One turn moves every row onto another: examples first, then more rows asked:
j_37: [0,-12,-5,4,6,17,-11,-12,-12,-12,-7,-20,12,-5,20,19,-16,24,-23,-2,9,-5,3,-1,-33,1,14,4]
j_986: [-6,-12,19,17,16,-12,-3,35,-3,11,-20,-15,22,6,-1,-3,-16,8,4,-17,4,19,1,24,-1,-42,-1,10]
j_301: [-35,-22,31,4,0,6,3,20,-1,15,-1,-6,17,18,19,-18,6,16,-3,-3,16,24,-4,-24,-4,6,-2,-14]
j_168: [-13,6,-5,-21,-2,20,-11,1,8,18,29,-12,-3,3,-4,-8,-15,-23,33,7,-11,-13,6,8,11,-17,11,-22]
j_814: [-6,5,-9,10,-7,-1,-5,8,7,11,-15,-4,12,1,-2,-15,-4,-15,52,26,-13,-11,-8,-3,24,-1,21,-29]
j_692: [-26,-34,-3,14,-17,4,-7,14,-7,10,-23,-4,6,4,12,0,8,-34,28,-15,-11,-2,-9,5,33,0,-9,-23]
j_104: [27,5,8,-19,-39,-11,9,10,1,-3,-4,-37,-15,-12,0,4,5,-13,11,1,15,6,-3,20,11,40,1,2]
j_292: [-14,-9,3,10,29,6,4,-2,13,9,-19,11,-8,2,-6,36,-9,1,-13,6,21,-17,-21,32,16,10,2,13]
j_156: [-15,-7,5,20,-16,-22,8,-27,9,-9,15,-11,10,17,-26,-5,21,6,-10,-1,14,27,-22,11,-5,21,-8,5]
j_78: [-22,7,28,-10,-18,7,-10,6,5,-9,15,-7,-20,-8,-11,12,24,-3,9,-35,7,6,7,9,-31,-13,2,-18]
j_102: [6,16,4,7,-29,4,-34,26,27,5,-4,9,12,7,3,25,10,33,19,0,2,2,-3,12,-3,-6,7,-13]
j_717: [2,-29,3,-14,-40,20,14,-14,21,15,15,-19,10,-1,-4,-2,-2,13,-18,-4,0,-1,-21,-14,30,9,11,8]
j_508: [-24,-11,10,-17,-9,-8,22,-9,9,32,-15,9,-17,4,-21,4,4,8,-26,-16,-1,6,-37,10,13,22,12,-22]
j_590: [9,10,17,34,-8,1,12,8,19,-10,-28,-4,-16,11,-8,-2,15,-16,9,-24,-2,45,3,-6,-12,-18,13,-2]
j_89: [0,23,20,-12,-5,-8,3,1,6,25,-28,22,14,7,15,10,-13,-14,1,12,-3,6,-30,49,-15,17,11,-5]
j_645: [-20,-18,21,7,-6,2,1,-11,-5,7,-15,-21,-14,-5,1,-13,-21,-21,34,0,-6,-2,20,-1,34,0,6,-36]
j_752: [1,-8,-7,12,-2,15,-15,0,0,18,-4,-16,-12,9,11,13,-19,-36,29,-30,-17,4,13,17,31,-16,-9,2]
j_933: [-6,8,-22,5,-13,14,-5,11,5,16,12,-7,-17,19,6,-5,16,-47,33,-7,-16,8,-6,-12,11,5,7,-9]
j_380: [0,22,38,25,-8,-13,-14,1,14,18,8,-30,-13,15,1,-4,-14,28,19,0,12,16,7,-14,11,16,5,-1]
j_483: [35,13,9,-4,-34,6,2,-18,-4,9,-13,21,20,-31,11,6,3,-13,10,-1,-4,20,1,24,2,0,-14,-10]
j_954: [18,-7,7,3,-7,6,16,-1,-4,-8,-24,-13,-13,10,16,6,-9,-31,-20,38,17,8,5,-24,1,-22,-2,3]
j_803: [-14,14,29,29,-22,9,9,-42,6,8,5,-15,6,0,5,0,-6,-3,-19,9,13,29,-12,14,-19,-14,-23,-18]
j_719: [-5,3,38,1,-34,-9,9,-2,-5,-11,4,-2,-3,-24,7,-16,10,-36,-7,9,-8,-9,-22,9,3,-35,-13,9]
j_571: [12,-9,-9,9,16,-16,7,-12,-17,23,1,-12,19,-9,-15,11,3,4,-2,9,20,-14,-13,-17,21,-7,-8,21]
j_867: [-4,12,1,-7,-10,-13,4,7,-9,-23,-19,-11,18,-10,39,-3,20,16,3,-4,1,4,-10,23,-26,13,-15,9]
j_80: [-2,20,16,8,5,-12,3,-2,6,9,-35,11,-40,19,17,11,-13,-15,-26,6,-16,-5,-24,-12,3,2,20,13]
j_734: [-25,17,34,4,6,7,3,4,3,18,14,30,-26,-10,4,-7,3,-22,-33,14,-4,3,-18,24,3,0,-10,-8]
j_453: [22,8,-1,6,-32,-3,-4,10,12,-4,-5,-25,-18,-11,2,-9,-27,28,-28,-10,-14,34,-12,19,8,-7,-1,-11]
j_871: [8,13,0,30,-19,-32,0,19,-2,-4,-13,-19,-14,7,-4,-14,17,17,-34,22,-22,2,-3,4,3,-20,0,7]
j_550: [3,17,23,2,5,5,25,9,20,5,-19,-6,-33,-18,8,-12,-12,4,-8,-5,-9,5,-11,34,17,39,28,4]

j_719 moves to j_954
j_37 moves to j_156
j_508 moves to j_550
Now these:
j_301 moves to j_380
j_933 moves to j_752

